Here is a table of points, one per row:
{-0.4, -1.0, -0.5, -0.6, 0.3, -0.3, -0.2, -0.6}
{0.5, 0.3, 0.0, 0.4, -1.6, 0.8, 1.3, 0.5}
{0.4, -0.9, -0.5, -1.0, -0.2, 1.1, 0.5, 1.9}
{0.7, 1.8, -0.2, 1.6, -0.4, -0.3, -0.2, -0.4}
{-0.3, 0.6, 1.3, 2.5, -0.4, 0.0, -0.3, -1.9}
{-0.5, 0.3, 0.7, -0.6, 0.9, -0.2, 2.0, 0.1}
{-0.2, -0.8, -0.5, -0.8, 1.0, -0.7, -0.3, -0.8}
{-0.2, -1.0, 0.0, -1.0, 0.1, 0.2, -0.7, -0.3}
{-0.2, 1.8, 0.1, 1.7, -0.1, -1.2, -0.3, -0.8}
{1.0, 1.5, 1.8, 2.0, -0.1, -1.2, 0.0, 0.4}
{0.2, -1.2, -1.0, -0.4, 0.1, 0.9, 1.0, 3.1}
{-0.3, -1.5, 0.0, -0.8, -0.9, -0.1, 0.9, 0.7}
{2.0, -1.1, 0.3, -1.1, -1.7, 1.7, 1.3, 3.7}
{0.0, -0.9, -0.7, -1.0, -0.2, 0.7, 0.8, 1.8}
{-0.3, -0.7, -1.1, -0.7, -0.1, 1.4, 0.9, 2.6}
{0.7, 1.4, 0.1, 0.9, -0.5, -0.4, -0.4, -0.9}
{0.1, -1.0, -0.1, -1.1, -0.4, 0.4, -0.1, -0.3}
{0.1, -1.1, 0.7, -1.0, 1.4, 0.5, -2.4, -2.2}
{-1.0, -0.7, 0.0, -1.1, 0.7, 0.2, -1.2, -1.2}
{-0.8, -1.8, -3.0, -0.9, 0.3, 0.2, -0.9, -1.0}
{0.3, 1.1, -0.2, 2.3, 0.1, -0.5, -0.9, -0.3}
{0.4, 1.2, 0.5, 2.8, 0.1, -0.3, -0.1, -0.3}
{0.5, 2.6, 1.0, 3.4, 0.2, -0.5, -0.6, -0.9}
{1.9, 3.6, 0.1, 1.2, -2.1, 1.2, -0.2, -2.2}
{-0.9, -0.6, -0.1, -1.3, 0.5, -0.1, 1.7, -0.5}
There is one direction along which these points spread out most. For each point below, how far along it does it lie, from 0 to 99? The average is 50, and the first point in the table lies past the average.
{-0.2, -0.8, 0.3, -1.2, 0.1, -0.7, -0.3, -0.6} 55
{-1.4, 0.9, -1.5, -1.7, -1.5, 1.1, -0.1, 0.0} 59
{-0.5, -0.9, -1.1, 0.2, 1.3, -1.7, -0.3, -1.4} 49
{-0.3, 1.9, -0.9, 0.9, -0.7, -0.4, -0.2, -0.3} 39
{-0.6, -1.1, -0.1, -0.7, -0.3, 0.1, 0.9, 0.9} 63
{1.6, 1.1, 0.6, 2.3, -1.4, -0.8, -1.9, -1.7} 25
{-0.3, -0.5, 0.2, 0.2, -0.3, 0.5, 2.0, 2.6} 64
{-0.5, 1.1, 2.8, -0.5, 1.3, -1.0, 0.4, 1.8} 50
{-0.8, -1.1, -0.4, -1.0, -0.4, 0.5, 0.4, 0.3} 63
{-1.4, -0.7, 0.4, -0.8, -0.6, 0.8, 1.4, 1.7} 66
{-0.6, 1.4, 1.7, 1.6, 0.9, -1.2, -0.7, -1.8} 28
{-0.2, -1.2, -0.4, -1.1, 0.1, 0.3, 0.2, 0.4} 63
{-0.9, -2.5, 0.2, -2.7, 1.7, 0.6, 0.2, -1.4} 69
{-0.6, -1.2, -0.5, 1.1, 0.6, -1.2, -0.2, -1.1} 47
{1.8, 0.7, -0.5, -2.4, 0.1, 1.5, 0.7, 1.7} 66
{3.0, 0.8, 0.7, 2.6, 0.0, -1.1, -1.9, 0.1} 30
{-1.9, 0.4, -0.1, -2.3, 2.1, -0.8, -2.2, -1.7} 51
